Named moves, each a turn or a mirror, and the order they were made in; the first pair answered
A:
2.042,1.430,-0.996,-0.487,1.148,-0.177,0.007,0.330,0.885,-3.627,0.073,2.236,-0.395,-1.833,-0.996,0.483,-0.183,0.769,1.042,-1.606,-1.265,-0.210,-0.053,3.520,0.269,-0.863,-0.170,-0.062,0.568,2.308,-1.077,2.678 |-> 1.951,1.036,-0.285,-0.359,-0.207,-0.057,-0.227,0.406,0.054,-3.342,0.006,1.467,0.728,-2.282,-0.758,-0.539,-2.014,0.552,0.017,-2.841,-1.831,0.269,0.385,4.166,0.366,0.080,0.396,0.720,0.934,1.632,-1.476,1.487
1.455,0.809,-1.403,-0.280,-0.734,1.045,-0.616,-0.626,-0.543,0.463,-2.298,0.960,0.649,-1.969,0.247,-0.931,-1.657,-0.240,-1.302,-2.256,-0.566,-0.307,0.310,1.885,0.562,-0.235,0.832,0.770,0.366,-1.299,-1.450,-0.389 |-> 1.439,1.344,-2.543,-0.605,1.529,0.521,-0.311,-0.762,0.946,-0.005,-1.786,2.199,-0.809,-1.530,-0.239,0.805,1.514,0.236,-0.148,-0.645,0.345,-0.717,-0.924,0.803,0.560,-2.166,-0.483,-0.381,-0.123,-0.073,-0.131,1.523
-0.067,0.544,-0.233,-0.191,-0.376,-0.873,-1.485,-0.971,-0.636,-0.229,0.463,-0.019,-1.045,-0.269,1.215,-0.491,0.204,-1.387,-0.524,-0.434,0.077,-0.569,0.890,0.578,-1.527,-0.290,0.891,0.040,-0.598,0.568,-0.672,0.677 |-> -0.316,0.514,-0.285,0.103,-0.230,-1.032,-1.336,-1.087,-0.475,-0.019,0.338,0.130,-1.202,-0.342,0.844,-0.469,0.759,-1.124,-0.684,-0.241,0.257,-0.653,0.781,0.633,-1.288,-0.346,0.888,0.037,-0.313,0.698,-0.691,0.830
0.378,-1.771,0.653,0.774,0.619,-2.435,0.503,1.004,-0.775,1.716,0.026,-0.109,0.576,0.865,0.223,-0.434,-1.729,-0.361,0.140,1.153,0.218,0.274,0.048,-0.694,-0.251,1.052,1.352,-0.035,1.164,1.001,-1.364,-2.031 |-> 0.261,-1.475,0.001,0.277,2.001,-2.628,0.788,1.006,0.122,1.260,0.288,0.555,-0.561,1.088,-0.225,0.590,0.106,0.186,0.940,2.149,0.678,0.120,-0.381,-1.235,-0.419,0.131,0.639,-0.636,1.013,1.455,-0.728,-1.110
M:
0.000,-0.312,1.407,-0.648,-2.071,-3.809,-0.850,1.062,-1.311,-0.743,0.543,0.542,-1.730,1.457,0.893,0.159,0.570,-1.793,-0.368,-0.608,0.035,0.773,1.815,-1.754,-2.209,-0.375,0.356,-0.791,-0.640,-0.457,0.417,-0.721 |-> 0.458,-0.104,0.807,-0.938,-2.271,-2.971,-1.021,0.793,-1.950,-0.820,-0.296,1.462,-1.490,0.897,0.881,-0.708,-0.854,-1.701,-0.549,-1.919,-0.575,0.897,2.213,-0.957,-1.481,-0.593,0.460,-0.671,-0.129,-0.238,-0.320,-1.126
0.377,0.508,-1.430,0.239,2.362,1.051,-0.684,0.075,0.238,1.018,0.246,-1.210,-0.986,2.427,-1.137,0.966,3.624,-0.469,-0.027,-0.361,-0.029,0.925,-0.452,-1.416,-0.279,0.645,-0.485,-1.547,-1.295,-0.807,0.508,1.514 |-> -0.795,-0.064,0.242,0.249,0.865,-0.185,-0.369,0.370,-0.680,1.334,1.434,-2.679,-0.261,2.612,-0.367,0.850,2.242,-0.781,-1.100,0.559,0.046,0.754,-0.354,-1.542,-1.629,2.735,0.475,-0.087,-1.416,-0.902,0.859,-0.753
-0.902,0.370,3.866,0.514,-0.886,-0.716,-0.230,-0.274,-0.144,1.815,1.084,-2.176,0.836,-0.596,1.593,-0.445,0.135,-0.693,-0.527,1.350,1.290,0.023,-0.858,0.457,-1.825,2.375,1.571,1.495,0.207,-0.687,0.626,-0.164 |-> 0.036,0.833,2.202,0.052,-1.369,0.881,-0.931,-0.824,-1.258,1.554,-0.807,-0.466,1.579,-2.458,1.352,-1.948,-2.393,-0.769,-0.654,-1.996,-0.211,0.272,0.610,2.071,-0.412,1.956,1.302,1.171,1.111,-0.627,-0.786,-0.022
2.930,0.768,-1.370,0.328,-0.594,-0.308,-1.912,-0.402,-0.129,-2.472,-0.523,4.224,-2.250,-2.059,0.798,-1.020,1.191,0.542,1.045,-0.698,0.367,-1.480,1.755,2.418,-0.638,0.799,0.117,0.634,-1.196,-0.192,0.445,1.836 |-> 2.234,0.657,-0.700,0.470,0.009,-0.713,-1.305,0.041,1.073,-2.390,0.760,3.230,-2.627,-1.218,1.190,0.276,3.369,0.575,1.360,1.455,1.639,-1.228,0.636,1.217,-1.184,0.745,-0.524,0.570,-1.908,-0.575,1.654,2.652
X:
-0.917,-0.355,3.221,-0.272,-0.029,2.256,0.792,1.564,-0.351,0.775,1.999,-2.027,1.303,0.666,0.839,-0.570,-1.410,1.323,0.094,-0.297,1.160,1.100,-1.695,1.858,0.148,2.612,-1.683,1.322,2.352,-0.278,-0.475,-0.223 |-> -1.009,1.879,1.174,-0.698,0.589,-0.697,-1.552,-0.591,-0.782,-0.295,2.364,0.655,-0.369,-0.291,2.525,-1.063,-2.445,-0.151,0.604,-0.178,0.678,-0.662,1.154,2.539,-2.283,0.798,0.058,1.921,1.300,2.905,-0.726,-0.760
-0.390,0.367,0.241,-1.524,-0.534,1.128,-0.804,-1.760,-0.845,0.972,1.215,-0.076,-0.897,-2.105,2.961,-1.432,-0.933,-1.374,0.148,-0.336,1.066,0.776,-0.192,0.369,0.877,0.295,1.795,0.689,-0.243,2.359,2.195,-0.654 |-> 0.571,-0.931,-2.747,-1.440,0.580,0.317,-0.759,-1.906,0.054,1.412,-0.342,0.268,-1.730,-1.425,2.857,-1.589,-0.320,-1.917,0.084,-0.261,-0.048,0.367,0.495,-0.290,1.863,-0.321,1.622,-0.711,-0.588,1.451,1.776,-1.473
-2.194,-0.513,3.602,-0.149,-1.493,-0.088,1.157,1.290,1.331,0.404,3.209,-3.800,1.029,1.287,-0.503,2.251,2.026,1.104,1.030,2.630,1.949,1.080,-1.976,-2.109,-0.170,1.970,0.078,1.469,0.011,-0.206,1.474,0.523 |-> -2.026,1.834,1.982,-0.714,-0.939,-3.114,-1.684,-0.744,0.700,-0.563,3.687,-0.854,-0.159,0.174,1.472,2.293,0.669,-0.631,1.521,2.686,1.772,-0.832,0.976,-1.678,-2.629,0.446,1.717,2.202,-0.834,3.295,1.385,0.164
0.153,-1.014,1.788,0.269,-0.862,2.326,-0.335,-0.890,-2.130,0.707,0.823,1.164,1.360,-1.902,0.454,-0.915,-2.726,-0.311,-0.834,-1.697,-0.733,0.201,0.123,1.697,-0.163,0.840,-0.760,0.218,0.760,-0.050,-0.476,-0.806 |-> 0.424,-0.747,-0.319,0.312,-0.251,1.402,-1.369,-1.333,-2.045,0.562,0.013,1.987,0.700,-1.592,0.783,-1.138,-2.770,-1.029,-0.919,-1.818,-1.256,-0.327,1.461,1.529,-0.688,-0.097,-0.471,-0.228,0.496,0.498,-0.567,-1.188
Q:
0.108,0.792,-1.750,0.069,1.352,-1.544,-0.329,-1.980,0.783,0.893,0.257,2.590,-2.561,1.162,1.618,0.612,1.601,-0.453,0.313,2.033,0.247,-0.446,0.928,-2.123,-0.960,-1.612,0.534,-1.278,-2.641,1.840,1.505,0.460 |-> -0.109,0.790,-1.675,0.208,1.524,-1.694,-0.286,-2.062,0.861,0.572,-0.008,2.494,-2.443,1.164,1.058,0.764,1.625,-0.413,0.425,2.348,0.324,-0.174,0.862,-2.413,-0.826,-1.653,0.585,-1.471,-2.446,1.746,1.578,0.693
-0.875,-0.954,0.487,-0.514,1.695,-0.945,0.473,-0.587,0.417,0.124,1.018,-0.049,-0.128,0.882,-0.781,0.206,0.718,0.989,-0.376,2.621,0.232,-1.604,-0.544,-1.102,-1.735,-0.836,0.256,0.236,0.764,0.361,1.606,-0.984 |-> -0.752,-1.406,0.229,-0.052,1.785,-1.255,0.214,-0.770,0.537,0.085,0.950,-0.473,0.031,1.039,-0.377,0.296,0.493,0.409,-0.844,2.621,-0.009,-1.651,-0.274,-1.215,-1.840,-0.796,0.580,0.256,0.678,-0.160,1.518,-1.657
0.771,0.437,2.186,-0.558,1.079,1.987,0.829,-0.313,1.576,0.098,-0.502,-1.032,1.468,-1.558,1.230,-1.333,1.129,-1.133,0.213,-1.749,1.879,-0.166,-1.323,0.892,1.050,0.179,1.682,-1.306,1.377,0.412,0.013,3.988 |-> 1.302,-0.756,0.913,0.158,0.899,0.806,0.192,-0.493,1.892,0.831,-1.105,-2.213,1.287,-0.712,1.741,-2.538,0.249,-2.774,-0.922,-1.978,0.720,-0.269,-0.089,0.738,0.643,0.829,2.343,-2.012,0.397,-1.299,-0.233,2.258
V:
0.428,0.555,-0.628,-0.206,0.932,0.546,0.237,0.926,0.722,-0.051,-0.986,0.671,0.508,0.538,-0.459,0.134,1.155,0.151,-0.404,0.857,0.265,-0.280,-1.851,-1.314,0.645,-0.748,-1.056,-0.228,-0.740,-1.178,-0.721,0.021 |-> 0.037,1.403,-0.108,-0.972,0.852,0.684,0.099,0.547,-0.301,-0.387,-0.482,1.870,0.528,-0.572,-0.584,0.168,-0.073,0.766,0.137,0.561,0.049,-0.814,-1.465,-0.777,0.224,-0.815,-0.976,0.748,-0.140,0.258,-0.922,0.306
-1.519,0.874,0.364,-0.382,0.825,-2.721,-0.873,-0.393,0.172,0.123,0.735,0.337,-0.298,0.894,0.697,1.463,0.087,-1.133,-0.755,2.425,0.715,-0.032,0.258,-1.214,-1.789,0.091,0.431,-0.274,-0.206,0.036,1.345,-0.807 |-> -0.828,-0.340,1.573,-0.459,0.220,0.445,1.075,1.150,-0.056,1.045,-0.230,-1.273,0.991,0.609,-0.855,1.130,0.165,0.501,-1.162,1.201,0.578,1.602,-1.801,-0.484,0.717,1.011,-0.961,-0.797,0.855,-2.410,0.813,0.028
-1.415,-0.584,0.165,-0.174,0.950,1.003,1.183,1.070,-2.084,-1.222,-0.934,1.011,1.286,-1.149,-1.791,0.444,-0.594,1.244,0.219,-1.102,-0.671,-0.971,-0.091,0.784,0.102,-1.534,-1.260,0.370,0.456,0.557,0.644,0.073 |-> -1.585,-0.883,-1.596,0.713,1.693,-1.716,-0.090,0.037,-1.149,-1.179,-0.486,0.467,-0.104,0.146,-0.564,0.753,0.561,-0.611,-0.290,0.570,-0.627,-1.627,1.187,-0.313,-1.616,-1.961,-0.331,-0.210,-1.494,0.525,0.913,-1.012

Each pair is two moves apart.
0.627,1.990,1.354,1.076,-1.876,1.208,0.603,-1.848,-1.424,-0.459,-2.004,0.482,-1.293,-2.564,0.352,-1.218,-1.391,-0.348,-2.377,-0.749,0.524,0.379,0.002,0.669,-1.039,0.874,0.453,0.721,-0.617,-0.474,-3.099,-0.154 |-> 1.070,1.941,-0.967,0.968,-0.993,0.658,0.214,-2.168,-0.960,-0.943,-2.770,1.712,-2.085,-2.367,0.122,-1.043,-0.827,-0.617,-2.285,-1.048,-0.274,-0.144,0.705,0.656,-0.862,-0.221,0.053,-0.446,-0.585,0.029,-3.306,-0.027 | Q then X
0.414,2.632,-0.471,1.840,2.091,-1.665,-2.320,0.646,1.095,-0.565,-0.243,-1.774,-2.615,3.186,0.036,-0.926,1.976,-1.964,-0.603,-0.603,-0.073,-0.578,1.371,-0.454,-0.282,-1.942,0.470,-0.212,-2.998,0.490,0.587,2.367 |-> -1.539,2.490,2.923,1.488,0.785,-2.393,-1.685,0.945,0.229,-0.620,2.022,-2.707,-1.716,2.792,0.265,-0.504,0.960,-1.448,-0.657,0.957,0.487,-0.583,0.719,-0.756,-1.625,-0.358,1.393,1.715,-2.299,1.466,1.648,1.265 | Q then M
-0.549,-3.148,-0.897,0.580,0.950,-1.888,1.343,0.484,2.211,-0.139,0.092,-2.535,-0.750,2.634,-0.093,1.452,2.527,-0.821,-0.518,2.616,0.674,0.001,-0.929,-2.748,-0.017,-0.467,-0.628,-1.340,-0.617,-2.069,1.716,-0.625 |-> -1.133,-1.109,2.901,-0.838,-2.247,1.021,1.990,-0.055,-2.276,-0.743,0.456,-0.152,2.249,-1.680,-0.705,-0.459,-3.479,1.738,-0.316,-1.837,-0.552,-0.241,-0.068,0.264,0.560,1.261,0.554,2.065,3.030,0.699,0.032,-0.898 | A then V
3.309,0.498,1.217,-0.381,-0.968,2.271,0.675,0.287,0.706,0.728,-2.288,-1.370,2.285,1.703,-1.513,-0.398,1.090,-0.767,-2.495,-3.457,1.112,2.825,-2.997,2.323,4.271,-0.742,-1.361,-0.404,-0.901,-2.636,-0.893,2.910 |-> 2.562,-0.520,1.868,0.122,-0.671,0.555,0.889,0.569,1.785,1.058,-0.844,-3.398,1.913,3.196,-0.856,0.477,2.828,-1.364,-2.715,-0.977,1.703,3.158,-3.443,0.763,3.384,-0.113,-0.814,-0.184,-1.863,-3.551,-0.017,2.049 | M then Q
2.810,-2.690,1.196,1.291,0.299,-1.910,0.726,-0.789,0.573,-0.492,-0.477,-1.487,-0.539,0.045,-1.767,-1.825,-0.147,2.190,0.102,1.007,-2.446,-1.785,-0.133,0.782,-0.634,0.620,-1.921,-2.849,1.915,-1.558,-1.564,-3.479 |-> 1.983,-0.054,3.886,0.789,-0.614,-2.510,-0.342,-1.825,-0.695,-1.398,1.421,-0.191,-0.857,-1.502,-0.413,-1.510,-1.449,1.673,0.528,1.138,-1.417,-2.080,0.279,1.471,-2.644,0.956,-0.802,-0.707,1.754,1.127,-1.072,-3.037 | X then X
0.468,-0.975,0.307,-0.408,0.500,0.469,1.488,0.640,-2.127,-0.936,0.451,-1.140,1.212,-0.092,-0.957,-1.646,-1.910,0.141,-0.041,-0.470,-0.112,-0.051,0.374,0.976,1.122,0.782,-0.639,0.639,0.956,-0.059,-0.336,-0.823 |-> 0.578,-0.411,-0.949,-0.437,1.115,-0.621,0.468,0.042,-1.832,-1.580,-0.210,-0.055,0.488,-0.240,-0.302,-1.865,-2.114,-0.777,0.189,-0.353,-0.566,-0.639,1.643,1.054,0.542,0.196,-0.273,0.308,0.906,0.739,-0.592,-1.127 | X then X
0.896,0.597,0.754,-0.304,-0.140,0.938,0.025,0.772,-0.865,0.617,0.150,1.074,1.431,0.648,-0.252,-0.185,-1.581,2.159,-0.303,-1.805,-0.115,0.067,-0.821,0.752,1.122,0.131,-1.002,0.649,0.320,-0.652,-1.262,-0.096 |-> 0.560,1.085,0.860,-0.117,-0.627,0.555,-0.538,0.522,-1.151,0.386,0.352,1.098,1.448,0.787,0.684,-0.537,-2.107,1.327,-0.693,-1.714,-0.054,-0.283,0.059,1.041,0.631,0.349,-0.408,0.936,0.485,-0.466,-1.421,-0.596 | Q then X
-0.426,-2.046,-1.221,1.329,0.025,-1.433,-0.774,-0.854,1.009,0.909,-0.637,-1.964,-0.255,1.545,0.936,-0.351,0.106,-1.999,-1.139,2.004,-0.362,0.439,0.591,-1.328,-0.306,0.932,1.013,-2.004,-1.246,-1.798,1.080,-2.223 |-> -0.309,-0.163,0.703,-0.091,0.297,3.033,1.196,0.050,-0.476,0.384,-1.462,0.320,0.913,-1.295,-1.364,0.197,-0.444,1.731,0.863,-1.140,-0.123,0.987,-1.828,0.454,2.865,0.214,-1.170,-1.333,1.866,-0.519,0.663,1.841 | V then M
1.597,-0.026,-2.909,-0.299,1.257,0.783,-0.709,-0.022,1.680,0.361,-1.192,0.103,-0.018,1.202,-0.116,0.038,2.105,-1.002,-0.111,0.028,-0.754,0.365,1.071,-0.310,0.698,-1.125,-1.024,-1.424,-1.081,-1.363,-0.313,0.098 |-> 0.797,1.468,0.071,-1.350,0.027,2.962,0.729,0.123,-0.207,-0.312,-0.208,1.423,1.173,-1.020,-1.055,-0.054,0.248,0.902,0.645,-1.512,0.086,0.762,0.092,0.859,1.492,-0.828,-1.424,0.424,0.968,0.328,-0.514,1.413 | V then X
-1.412,-0.251,3.622,-1.321,-0.904,-0.757,-0.287,-0.830,0.131,0.231,0.602,-0.387,-0.496,0.748,1.585,0.162,-0.184,0.517,0.536,1.578,1.969,0.298,0.101,1.029,-1.922,-1.007,0.085,0.483,-0.135,2.570,1.642,-0.051 |-> 0.062,0.374,1.351,-1.904,-0.784,0.879,-1.039,-1.128,-0.718,-0.152,-1.334,1.672,-0.554,-0.697,1.023,-0.751,-1.318,0.694,0.858,-1.223,0.663,0.199,1.246,2.183,-0.594,-1.850,0.015,-0.107,0.537,2.953,0.038,0.972 | M then M
1.116,-1.951,0.682,-0.506,-1.090,0.077,-0.012,0.310,-1.437,1.258,-0.049,-0.578,0.867,1.242,0.167,-1.423,-1.625,-0.041,-1.712,-1.823,-1.041,0.458,0.350,0.638,0.703,1.631,-0.146,-0.095,0.305,-1.246,-0.871,-1.996 |-> 1.115,-0.497,0.144,-1.428,1.185,0.574,0.961,0.148,-0.275,0.164,0.604,1.881,-0.610,0.712,-1.034,0.969,2.071,1.753,0.664,0.024,0.353,0.065,-1.812,-0.345,1.067,-0.898,-2.404,-0.786,1.133,1.019,0.445,1.630 | A then V
0.809,1.871,-0.471,-0.488,0.427,-0.762,-0.967,-1.092,-0.063,-1.037,-1.348,1.979,-0.131,-1.863,0.243,-0.183,0.985,-1.296,0.431,-2.068,0.776,-0.859,1.236,2.223,-1.260,-2.371,-1.520,0.155,-0.263,3.858,-1.006,0.693 |-> 1.437,0.000,-2.134,-0.023,0.967,0.390,-0.228,-0.334,0.406,-0.863,-2.383,1.839,0.036,-0.931,-1.076,-0.126,1.774,-0.800,0.272,-2.464,-0.225,-0.480,0.609,1.856,0.410,-2.391,-2.715,-1.342,0.488,2.311,-1.229,0.454 | X then V
-0.243,1.780,3.634,1.410,-1.929,1.246,-1.011,-0.645,-1.306,0.113,0.579,-1.846,-0.399,-1.252,2.153,-1.176,-2.540,-1.382,0.060,-0.844,1.254,1.329,0.003,2.038,-0.974,0.843,1.484,1.939,-1.793,0.277,-1.104,1.916 |-> 0.822,2.540,1.969,1.065,-0.091,2.113,-0.934,-0.707,-0.239,0.191,-0.166,-0.643,-1.775,-1.053,1.452,0.119,0.053,-1.059,1.608,-0.691,1.946,1.538,-0.645,1.914,0.273,-1.149,0.045,0.080,-2.078,0.334,-0.879,4.495 | M then M
-0.432,-1.580,-1.132,0.122,1.541,0.465,1.408,1.258,0.689,-0.329,0.345,0.316,-0.403,0.713,-1.914,1.740,2.182,1.906,0.495,2.594,0.351,-0.286,-2.319,-2.082,1.235,-0.220,-1.877,-0.953,1.590,-0.808,1.586,-0.434 |-> -1.466,-1.122,2.539,0.308,-0.384,1.006,1.411,1.280,-0.065,0.248,1.607,-1.672,0.695,0.439,-1.081,1.371,0.580,1.639,-0.205,2.710,0.790,0.222,-2.611,-1.279,0.013,1.580,-0.595,1.422,1.168,-1.234,1.584,-1.405 | Q then X
-0.412,-0.625,3.134,0.541,-0.748,-0.357,-0.553,1.283,-0.355,2.309,0.873,-3.680,0.719,-0.688,1.475,-1.523,-1.836,1.340,0.906,-0.517,0.362,0.188,1.906,0.884,-0.437,1.689,1.866,0.089,0.183,-1.526,-1.401,-2.040 |-> 1.636,0.525,0.081,-0.251,1.707,1.501,-0.608,1.395,0.908,1.684,-1.161,-1.259,-0.848,-0.641,0.632,-0.817,1.444,1.683,2.546,-1.676,0.363,0.145,1.324,1.430,1.794,-1.404,-0.975,-2.741,-0.114,-1.343,-1.954,2.322 | M then M
-0.960,0.248,-1.507,-1.733,0.382,-1.595,-0.552,-0.172,-0.570,-1.298,0.114,3.720,0.994,0.720,-0.842,0.384,-1.741,0.751,0.183,-0.416,-1.869,-0.715,0.387,0.225,-0.944,-1.214,-1.271,0.680,1.921,3.275,-0.494,-0.520 |-> -0.269,-2.621,-2.662,-0.452,0.427,-0.541,0.617,1.105,0.432,0.051,-0.943,0.985,1.942,2.229,-1.748,-0.333,-1.231,0.521,-1.345,-0.626,-2.613,0.657,-0.539,-0.436,0.878,0.130,-1.768,-0.715,1.739,-0.822,-0.882,-1.893 | Q then X
-0.383,2.918,3.401,0.852,0.157,-1.219,0.681,-1.617,-0.687,-0.127,2.630,-0.359,-2.708,-1.231,0.126,0.648,-0.983,2.121,1.038,1.128,1.603,1.197,-1.599,0.099,0.228,-0.181,-1.982,-2.657,1.067,-1.283,1.628,3.432 |-> -0.127,1.524,3.487,1.562,-1.596,-1.192,0.056,-1.667,-1.539,0.868,1.694,-2.382,-1.464,-0.854,0.694,-1.618,-4.343,0.544,-0.696,-0.616,0.291,1.755,0.095,1.128,0.137,1.982,-0.167,-2.162,0.523,-3.554,0.598,0.433 | A then Q
-0.387,-0.794,0.322,1.271,-0.225,1.024,0.320,0.661,0.567,1.563,0.599,-2.984,-0.314,0.184,0.844,-0.238,0.340,-0.650,0.354,0.296,-0.020,0.322,-0.952,0.559,-0.808,0.726,-0.276,0.460,-2.110,-0.877,-0.348,0.020 |-> -0.689,0.857,0.871,0.740,-0.274,0.435,-0.328,-0.124,0.051,0.666,1.417,-1.810,-0.903,-0.683,1.309,0.173,-0.090,-0.542,1.087,0.478,0.359,-0.009,-0.852,0.942,-1.774,0.263,-0.074,1.263,-1.788,0.831,-0.257,0.831 | X then Q
-1.257,-1.689,0.269,1.474,0.247,-2.000,0.500,0.578,0.554,0.493,2.032,-1.729,0.221,1.371,-1.166,0.899,2.667,0.820,-0.816,2.773,0.487,0.091,-1.472,-0.290,0.431,1.740,-0.850,-0.401,-1.583,0.271,1.571,-0.547 |-> -0.069,-1.753,-0.679,1.026,-1.616,-0.425,-0.134,0.064,-1.670,0.723,0.121,-0.841,1.987,-0.562,-1.459,-1.757,-1.316,0.684,-1.690,-1.255,-1.461,0.487,0.754,2.094,1.595,2.710,0.336,0.061,-0.389,-0.545,-0.524,-1.649 | A then M
1.382,-1.801,-3.716,-1.961,-0.429,1.936,-0.391,1.682,-2.205,-1.040,-1.592,0.623,1.365,0.459,-1.475,-2.155,-3.606,0.714,0.289,-3.069,-3.746,-1.372,-0.095,0.379,1.659,0.921,0.425,-1.648,0.912,-1.721,-1.699,-0.043 |-> 1.082,-3.416,-3.870,-1.741,-0.038,1.869,0.662,2.288,-1.752,-0.616,-1.161,-0.528,1.496,1.512,-2.037,-1.894,-2.412,0.688,0.048,-1.924,-3.446,-1.084,-0.727,-0.638,1.816,1.215,0.023,-1.763,1.191,-2.913,-0.974,-0.412 | V then X
